In the data rows, the value 128 means zero.
Every row has a hidden score from 0 to 20. What is each row's score? 10 is about the middle. The score is a weighted sum of the row's numbers plus the product of two more (or one squared), each taken from its middle value.
[194 190 216 176 191 172 212 165 170 170 169 149 192 170 177 190] -> 11
[202 190 191 192 191 167 170 183 170 170 190 191 170 170 183 190] -> 11
[ 85  87  80  96  86  78 107  99 107  86 107  86 107  86 122 107] -> 14
[145 128 152 140 149 147 128 116 170 128 149 107 128 128 131 128] -> 8
[117 108 116 135 107 109 170 148 149 128 107 107 128 149 137 128] -> 8
[ 91  87 130 118 107 105 128 123 149 107 128 128 170 149 125 128] -> 10
[169 128 123 142 128 134 149 139 170 128 169 128 149 149 145 149] -> 8
[139 108 131 143 128 124 149 119 128 128 128 107 128 170 144 128] -> 10
[ 98 108 130 140 107  90 149 116 149 128 128 107 128 149 111 128] -> 9
[144 149 151 121 149 136 107 115 128 128 107 149 107 107 115 128] -> 9
[151 108 144 171 149 174 170 183 170 128 149 191 170 170 173 170] -> 6
[114 128 119 133 107 119 149 140 128 128 107 107 128 149 142 107] -> 9
[143 128 150 123 170 163 107 124 107 107 128 107 128  86 109 128] -> 11
[178 128 203 183 191 189 149 160 149 170 190 149 170 170 148 170] -> 9
[111 149 120 118 107 111 149 122 107 128 107 128 128 107 120  86] -> 17
[173 128 180 164 149 121 170 134 191 191 169 149 192 213 158 190] -> 6
[167 170 173 140 191 171 149 152 149 149 149 170 170 170 164 170] -> 8
[111 108 107  98 128 131 128 131 107  86 107  86 107 107 125 107] -> 10
[152 128 139 145 170 179 107 161 107 128 169 128 128 107 159 170] -> 13
[108  87 101  63 107 111  86  95 107  86 128  65  86  86  96  86] -> 11
[156 128 149 184 128 138 170 171 170 170 169 149 170 170 171 170] -> 8
[186 128 172 167 170 166 170 165 170 149 169 170 170 170 166 170] -> 8
[150 149 130 122 149 130 149 124 149 149 128 170 128 128 125 149] -> 10
[159 128 122 137 107 108 149 167 170 128 169 149 170 170 165 149] -> 9
[131 108  91 111 149 146 107 149 128 107 149 149 149 128 159 128] -> 11
[104 190  98 128 107 122 128 134  86 107 128 107 107  86 133 107] -> 13
[175 190 197 166 170 176 170 155 149 170 149 170 170 170 150 149] -> 7
[ 85 108 133 114 107  88 128  95 149 149 149 107 128 149 116  86] -> 13
[129 128 130 142 128 133 107 100 128 149 107 128 107 128 113 128] -> 6
[185 128 194 181 170 172 149 167 191 170 169 170 170 192 151 170] -> 3
[ 97  87 114 108 107  97 107 111 107  86 128 107 128 107  96  86] -> 14
[125 128 125 100 128 122 128 137 107 107 128 107 107 107 127 107] -> 12
[155 170 189 156 170 161 149 153 149 149 169 149 149 149 153 170] -> 8
[126  87 134 122 170 151 107 126 107  65 107 107 107 107 108  86] -> 13
[124 190 109 141 107 124 170 148 128 149 128 149 149 128 168 149] -> 13
[116 108 134 131  86  87 128  96 107 170 107 107 107 128  98 128] -> 10
[124 128 130 136 107 141  65  78 107 170  65 149  65 107  82 107] -> 3
[ 99  87  87  73 107 102  65  87  65  86  86  65  65  65  65  65] -> 12
[172 170 148 172 128 152 191 188 170 149 149 170 170 170 187 211] -> 4
[178 149 172 164 170 149 191 174 170 128 149 149 192 149 148 149] -> 12
[148 170 165 127 170 160 128 130 107 149 149 128 107 149 149 149] -> 12
[107 170 149 127 149 140 107 138  86 107 107 128 107  86 120 128] -> 11
[146 128 112 113 107 101 128 139 149 128 149 107 149 128 145 128] -> 12
[75 87 78 66 66 93 44 21 44 86 44 86 43 65 25 45] -> 8
[116 108 106 113 107 119  86 123 107 107 149 107 107 107 120 107] -> 10
[121 128 147 115 149 137 107  97  86 107 107 107 107  65  99  86] -> 16
[140 108 126 128 128 109 128 140 170 128 149 107 170 128 141 128] -> 12
[125 108  95 105 107  80 107 102 107 107 128  65 128 107 120 107] -> 17
[136 190 145 164 149 163 107 174 107 128 149 128 128 107 161 149] -> 11
[164 149 151 165 128 147 128 100 170 170 107 149 128 149 113 149] -> 2
[116  87  84  94  86  86 107 109 128 107 128  86 107 107 110  65] -> 14
[144 128 150 136 149 128 170 155 149 128 169 149 149 149 159 149] -> 13
[ 85 108 165 126 128 141 128 121 128 128 107 107 128 128 113 128] -> 5
[124 128 111 123 107 114 149 153 128  86  86 128 149 149 151 128] -> 9
[153 149 172 150 170 167 149 148 107 128 149 128 128 149 155 128] -> 13
[115 108 107 160  86 111  86  84 128 212  86 170  86 149  83 128] -> 4
[158 128 130 152 128 117 149 172 170 170 169 170 192 170 171 170] -> 11
[173 170 172 171 170 172 149 174 170 149 169 170 170 149 165 170] -> 7
[124 108 113  93  86  89 128  91 149 149 128 107 128 128 100 128] -> 7
[104 128  97  89 149 143  86 128  65  86 107 107  86  86 126 107] -> 13
[140 128 150 138 149 129 149 170 149 149 128 170 192 149 161 149] -> 14
[143 149 146 145 170 180 128 162 128 107 149 128 128 128 171 128] -> 12
[ 11 108 103  67 149 141  86 106  86  65  44 107  86  86  70  86] -> 4
[144 128 110 136 128 121 128 145 107 107 107 128 128 128 119 149] -> 8
[ 83 108 174 163 170 171 128 139 170 149  86 191 170 170 135 170] -> 4
[102  87 103 116 107  96 128 113 107 128 128 107 149 149 111 107] -> 12
[180 170 196 193 191 180 149 156 149 170 128 170 149 170 155 190] -> 5
[139 170 114 148 149 156 128 154 128 128 149 128 128 107 150 149] -> 10
[153 108 134 111 149 150 149 125 128 128 149 107 107 128 125 149] -> 8
[138 128 114 134 170 156  86 118 107  86 149 107 107 107 135 107] -> 18
[147 149 113 155 128 165 149 168 128 107 149 128 128 128 150 128] -> 8
[106 108 128 101 107  96 128 118 128 128 149  86 128 128 132 128] -> 11
[178 128 187 176 149 151 212 168 149 128 149 170 213 192 176 170] -> 13
[126 108  95 108  86  93 149 151 128 128 149 107 149 128 142 149] -> 10
[ 95 108 125  96 170 160  86 118  65  86 128 107  86 107 118 107] -> 14
[ 88  87  69  98  86  82 107 105 107  86 107  86 107 107  93  86] -> 11
[106 108 111 130 107  91 128 134 149 107 128 107 170 149 119 128] -> 9
[166 128 137 155 107 111 170 173 212 149 169 149 192 170 179 170] -> 9
[160 108 167 160 128 112 128 142 170 170 149 149 149 149 127 149] -> 9
[ 81 108 108  93  86  92 107  80 128 128 107 107 107 107  84  86] -> 10
[106  87 126  79  66  78  86  83 107 149  86 128  86 128  80  86] -> 9
[ 62  87 104  93  86  99  65  53 107 149  65 107  65  86  54  86] -> 6
[136 128 135 134 170 170 128 152 149 107 169 149 128 128 163 128] -> 11
[114 128 107  97 128 118 107 122 107  86 128  86 128  86 134 128] -> 14
[49 66 71 56 66 71 65 54 44 86 65 44 65 65 56 45] -> 12
[111  87 107 133 170 163  86 158 107  86 107 128 128  86 164 128] -> 13
[106 108  91  84  86  78 107 107 107 107 107  86 107  86 116 128] -> 11
